One vector is turned by the same rotation once a step. Each row is the vector after some number of steps, and that number follows the row.
The counts run from 0 to 247.
[ 60 141 135 119  78 141 152 116 157 107  79 139 119 129 140  99 135 112
 126 157  87 129 109 141  98 111 142 116 147  99  96 126 115 123 126 145
 162 120 149 152 158  91 160 132 173 133 124 162  56 142  73 117 117]
6
[ 77 151 127 116 115 100 184 104 136 134 103 121  83 165 166 160 136 110
 184 115 154 129 126 119  99 112 110 118 123 107 176 111 149 172 122 127
 177 143 109 105 114  87 124  98 161 111 120  96 155 115 132 143  89]
45
[142 140 113 118 113 134  94  88 163 175 160  72 114 129 115 133  82 161
  99 111  92 108 137  61 119 151 115 109 140 101  81 114 101 100 123 159
 140 140 129  96 146 139 128 159 138 159 130 134 140 154 113 135 163]
93
[ 83 156 127 134  87 125 109 137 123 123  93 147  70 151 152 160 137 152
 112  85 133  88 109 191 159 137 120 150 106 108 112 135 152 171 130 187
 170 150 101 124 121 122 142 121  97 140 143 150 165 110 149 126  80]
35
[105 137 125 131 148  82 155 116 143  97 123 136 112 146 173 215 107  95
  92  68 148 135 168 121 147 172 109 153 139 137 153 117 135 132 137 167
 152 122  88 125 103 141 119 140 103 103 151 155 131 121 133 116  89]
216
[ 97  97 101 126 172 130 131 138 115 147 171 147  94 161 143 129 156  94
 172 142 154 150 120 127 146 134 160 174  79 146 106 136 146 110 119 143
 160 130 105 150  76 146 138  91 151 131 107 105 136 101 130 208 122]
164
[101 135 209 106 177 100 159 120 115  98 116 158 139 123 105 162 120 103
 120  97 121 122 134 142  97 148 114 167 132 174 144 144 112 123 103 110
 161 127 116 144  82 154  92 144 149 171 150 117  94 126 105 153 100]
120
[ 98 136 148  99 139 121 152 102 155 169 156 123  99 105 160 155 110  99
 127 158 128 100 169 101 105 107 153 141 117 125 148 126 110 118 116 129
 170  76 142 105 145 112  94 118 158  93  92  84  69 119  95 114 135]
194
[110 111  98 128 161 156 126 147 111 139 173 157 108 169 125 103 159  97
 175 134 144 163 125 126 160 101 168 159  89 130 108 130 149 106 135 146
 173 141 114 155  75 144 159  95 146 136  96 108 147 120 110 204 112]
163
[146 162 106 115 160 127 144 101 132 136 139  84  92 127 164 161 118  79
  91 142 109 170 148  26  88 163 120 111 138 108 101 119 110 124 116 136
 140 110  97 128  81 144 127 147 127 131 138 115 154 128 137 150 126]
84
[ 91 123 137 126  98 135  96  90 129 111  99 117 133  93 112  90 122 163
 152 113 106  71 119 165 102 152 115 134 144 114  98 121 142 184  99 181
 111 159 101 116 159 122 157 112 130 144 137 174 152 189 133 142 111]
138
[ 84 108 134 149 102 103 125  79 185 136 135 120 137 135  93 143 106 158
 121  80 124 120 130 137 154 118 136 126 159 121 123 136 116  56 134 158
 165 135 157 117 167 122 148 178 162 108 145 170  80 109  86 130 148]
103
[120 129  89  93 129 149 138 136 101 151 119 140 162  99 148  85 139  98
 122 133 149 135  74 141 110 133 151  73 103 144  84 166 156 171  87 126
 167 156 112 130 135 131 152 112 169  89 135 132 124 169 133 177 123]
152
[152 174 145 100  97 111 166  97 129 116 134 116 123 161 157 176 120 140
 125  80 115 140  88  96  79 154  81 102 140  79 117 141 140 144 125 136
 147 175  93  93 147 120 128 159 152 143 155 151 152 157 132 128 105]
227
[ 67 138 108 124 145 101 153 127 139 131  74 137  78 142 174 166 138  93
 141 111 167 102 128 131 118 142  96 111  98 130 157 125 139 199 109 145
 162 131  94 116  99 112 123 110 144 115 154 120 162 111 177 138  91]
39
[ 50  91 110 145 124  77 135 104 150  96 105 117 147  98 150 113 135 104
 173 134 148 106 133 143 101 157 122 128 161 156 150 115 149 164  91 152
 119 136 116 131 156 110 163 101 153 105 127 160 112 163 120 160  93]
142
[ 63 125 142 115  97 131 138 131 154 114  84 119 131 130 140  92 128 115
 124 144  84 120 133 139  99 114 142 115 142 128 118 111 111 125 120 145
 171 104 153 146 152  91 152 114 176 144 104 153  54 139  62 123 111]
7
[ 95 106 121 112 173 138 107 144 104 147 165 142  85 140 137 134 140 102
 141 146 165 140 114 126 142 155 151 175  80 139  96 131 141 115 109 148
 157 126  86 140  88 151 108 105 138 142 112  99 121 103 163 209 132]
165
[145 149 133 104 120 165 115 103 151 143 194 167 117 108 127 194 119 143
  87 121 124  91 139 161 154 128 155 165 104 117  93 168 110 119 144 173
 137 134 119 106 151 151 114 162 111  93 124 149 115 147 117  92 121]
205
[127 174 178  99 141 150 152  91 117  80 134 170 126 133  84 154 126 121
 133 119  93 139 108 148  96 118 123 167 135 110 101 160 110 142 124 128
 131 174 125 147  89 145 134 162 139 187 153 154 153 157  92 133  77]
124
[106 135 116 118 149 102 122  76 178 149 171  70  91 144 144 161 105 122
 116 140 113 125 148  32  89 174 108 119 142 126 109 111  97  96 106 143
 127 131 109 100 121 142 114 154 148 146 132 107 120 125 118 147 136]
91
[ 57  90 115 126 129  93 120 109 126 119  96 110 151  79 148 103 124 111
 152 130 148  87 127 139  98 176 122 113 149 155 126 116 160 168  82 154
 130 127  97 118 164 135 137  90 146 101 127 147 107 166 144 172 117]
143
[153 130 131  80 130 172 143  96 126 182 181 132 106 114 134 149 136 138
 170 141 152 117  87 131  90  99 144 131 103  81 118 151 148 149 121 131
 130 146 112  81 164 110 121 124 161  74 124 119 153 165 156 145 158]
56
[ 84 159 135  96 126 136 148 113 148 178  93 106  75 105 163 146 119 105
  93 172 116 107 141  93  78 127 132 107 111  99 114 128 114 142 111 123
 172  75 127 107 157 101 102 118 156 107 126 104  86 122 151 117 151]
188
[ 81 158 116 134 110 153 160 117 143 157  70 107  75 134 148 119 140 111
 125 135 104 131 170 106 121  68 150 111 125  77 137  94 133 135 150 145
 166  88 151 126 116  75 159 101 166 102 115 122 124 115 106 109 138]
185
[128 161 139  88 113 145 147 125 114 185 106 110 111 134 141 127 120 150
 149 107 140  94 108 115  92 114 108  93 102  96 124 128 142 195 102 127
 165 133 106  75 147  98 109  91 159 120 122  90 170 159 158 143 138]
48
[ 74 156 127 116 102 156 132 106 144 149  62 121  56 127 159 130 148 127
  86 162 121 121 113 113 103 119 135 133 107  61  89 125 138 146 127 162
 140 102 114 109 152  95 123 127 139 123 143 144 127 111 175 125 151]
182
[116 172 142 120  86 130 138 130 113 157  69 117  98 149 152 130 142 159
 132  81 115  97 115 152 128 110 108 106 113  82 130 129 158 194 128 151
 174 145 103  99 132  90 137  99 125 134 139 122 178 145 152 122 104]
42
[167 141 118 140 142 166 127 124  85 119 122 133 113 104 137 154 144 109
  96 108 121 179 140 131 144 105 170 136 133  78  98 144 158 101 150 164
 136 117 123 126 102 141 169 149  91  46 145 181 166 148 132 126 147]
72
[ 92 150 136 128  90 158 133 115 141 149  61 105  74 133 142 110 128 131
 109 135  87 124 155 128 126  73 148 129 129  61 113 104 130 128 148 166
 180  92 145 118 132  77 156 109 143 115 111 131 123 116 125 102 143]
184
[136 120 132 107 119 155 102 161  79 157 157 147 124 146 126  96 145 150
 142 119 116 142  93 153 160 114 175 150  87 120  62 152 163 130 118 151
 193 149 110 122 113 147 135  95 128 149  94 120 135 138 117 204 121]
161
[ 78 126 118 120 129 172 127 123 151 123  58 109 128  88 127  81 113 105
 103 141  96 102 142 107  97 136  99  98 120 113  93 112 113 139  95 139
 141  94 118 144 144 105 149 116 189 152 149 159  98 169 136 128 160]
3
[124 122 150  94 134 111 160 108 123 177 158 105 108 131 137 143 118 137
 197 123 151  99 151 115  97  99 134 136 115 111 160 108 150 151 119 138
 176 116 121  71 146 101 112  78 173  97  99  80 127 148 129 171 144]
53
[125  96 161 116 155  84 138  99 136 136 180  98 142 121 110 150 100 139
 180 115 157 120 127 109  74 162 105 138 138 148 155 120 119  90 112 134
 128 140 113  83 156 126 129 139 182 103 128 133 113 151 123 177 171]
239
[ 54  92 100 153 126 103 137  93 150 102 106 126 133 109 136 102 138 106
 199 121 144 120 130 146 109 135 133 120 163 135 146 118 153 164 100 158
 107 147 124 147 140 105 182 108 153 113 122 160 131 163 103 154  83]
141
[156 132 141 116 119 125 151 104 135 128 173  95 141 150  96 125 107 169
 193  81 120 131 120 121 105 103 102 112 145  97 143 122 130 101 139 146
 144 167 140  94 138 113 166 139 179 131 128 148 153 177  88 156 147]
236
[109 148 154 103 145 153 125  84 127  84 135 144 123 101 103 134 123 136
 147 136 120  95 101 143  76 157 104 163 126 129 102 133 109 171 100 146
  85 166 101 130 113 144 141 148 134 189 154 159 172 181 128 142  89]
130
